Turns, then the turns between two rows, first turn first; the first pair answered:
N:
[-26  -1  14 -15   0  -5  -2   9   3  -7  -5  31  41   0  -2  -9  -7  -9
 -11 -16] -> [-29  -4  16 -22   2   0 -10  11   2  -4 -10  32  43   7   2  -4  -7 -17
  -7 -19]
[ -7  20   3 -33  -7 -70  14 -34  10   9 -29  21 -13 -27 -24 -64 -13 -18
 -12 -11] -> [-23  10 -13 -30   5 -59  24 -33   5  17 -38  31  -8 -18 -35 -53  -6 -32
  -9  -1]
[  9  19   6   6  16   9   5   2 -17 -26  11   3  28 -37 -13  22  -2   6
  28  -3] -> [ 10  21   9   9   4 -10  -1   0 -10 -29  10  -5  18 -44  -8  16 -22  13
  15   2]
[-19 -13  12  -2  -9  -5  -9 -10  12 -20  15  18 -12 -23  13  15 -35  -3
   8 -20] -> [-27 -14   3   1 -11   1 -13  -2  25 -12  11  26 -12 -20  11  10 -34  -8
  -8 -13]
F:
[-16  12 -20  -4 -37  13   0  -3  -9   6  26   5 -11 -47  22   7  20   7
 -23  27] -> [-41 -12 -27 -11 -16  21  25  11   1  14  -3  21 -10 -26  15   9  31 -21
  -8  14]
[-29 -30  13  -4  29   0  -1  29  37  -5 -29 -30 -11  -8  20 -27 -25   7
  28 -38] -> [ 22 -10  22  -5  22  18  -6  17  -5 -18   0 -65  11  -6  17  -2  18  17
  45 -28]
[-23 -12  -3   5 -11   0  16  17  22 -32  20  29 -10 -11  27  13 -11 -47
  -4  -2] -> [ 15  -2  -1   6  -9   6  19  15 -15 -40  29   9  12 -11  22  27  18 -44
  13   1]
[  8   1  -8   9  -1   5  11 -28 -17 -17   3  17  17 -30  -5  26  -5 -13
  22   3] -> [-11  -3  -4   6  -3  -4   4 -29   3 -19   5  28  11 -41   0  17 -22 -10
  10   9]
E:
[ 12   5 -17   5 -13  10 -14  22   4  17  19  -7  -9  11  16   5  31 -12
 -12  14] -> [ -4 -28 -11   5  10  15  18  -3 -11  -6  11   8   7   1  10  24  12 -28
  23  -9]
[ -4   1 -19   4  -8  14  -1   3 -28  10  17   0  10 -14  10  20  26 -18
  12  12] -> [ -1  -4 -15   2  -7   7   3 -11 -26   1  -2  13  15 -22   1  30  24 -12
   9  11]
[-11  -3 -67  32  -6   1 -19   9  17   4  44  31  15 -31  48  14   7 -51
 -33  36] -> [-26 -24 -56  23   2 -10  11 -32  -3 -11  20  40  36 -45  40  37 -18 -62
  -3  10]
[ 55  -3  11   1  15   2   2 -35 -64 -11 -15  14  30   9   1  40  39 -21
   5  37] -> [ 61  12   0   7   1   6 -19 -17 -60   1  -6   0  19  13   8  39  44 -18
  -8  48]
Then:
(2 to 3 turns a pair)
[ -1 -51  23 -15 -16  -5  30  27  22  15 -43 -14  -9  49 -17 -38   2  25
  -6   3] -> [ 35 -59  30 -16  -8  18  42  -7 -16 -17 -33 -35  17  27 -27   5  14  22
  24  -8] -> F, E, E
[-31 -39  -3  -5  12  51  55  11  11  -2  -3  -1   4   0 -35   4  10 -40
  14 -41] -> [-41 -15   8 -19 -32 -19  25  -9  44  23 -11  12 -28 -34 -24 -16 -34   1
 -42  -4] -> F, F, E
[-26 -14 -54  20  16  54  -2  17   5  26  17  29   8  25 -13  34   4 -23
  23  22] -> [-17   5 -54  17   8  51 -15  29   0  42  32  14   1  30 -18  23  17 -12
  10  36] -> E, E, E
[-59 -54 -25  31   4  17  -2 -17  -4   9 -20  55 -20 -35   2  26  -6 -49
 -12  -5] -> [-38 -11 -38  36 -33  11 -46   4   3  47  -6  32 -37 -25   4  -2  22 -20
 -48  36] -> E, E
[-27 -11 -47  -3 -33 -22  15 -33   6  63 -38  52  14 -18   3  -9   0 -69
 -14  22] -> [-30   3 -23  -6 -49 -50  -3 -45  21  39 -25  46  -9 -46   7  -4 -43 -40
 -30  24] -> F, N, F
[ 14  -9 -44  -5  24  57  45   3 -54  -4   7  -6  41  31  -5  25  57 -58
  36 -17] -> [-38 -40 -35  -6  41  46  65  -3 -17 -16 -15  27  23  18 -11  21  13 -58
  38 -46] -> F, F, N
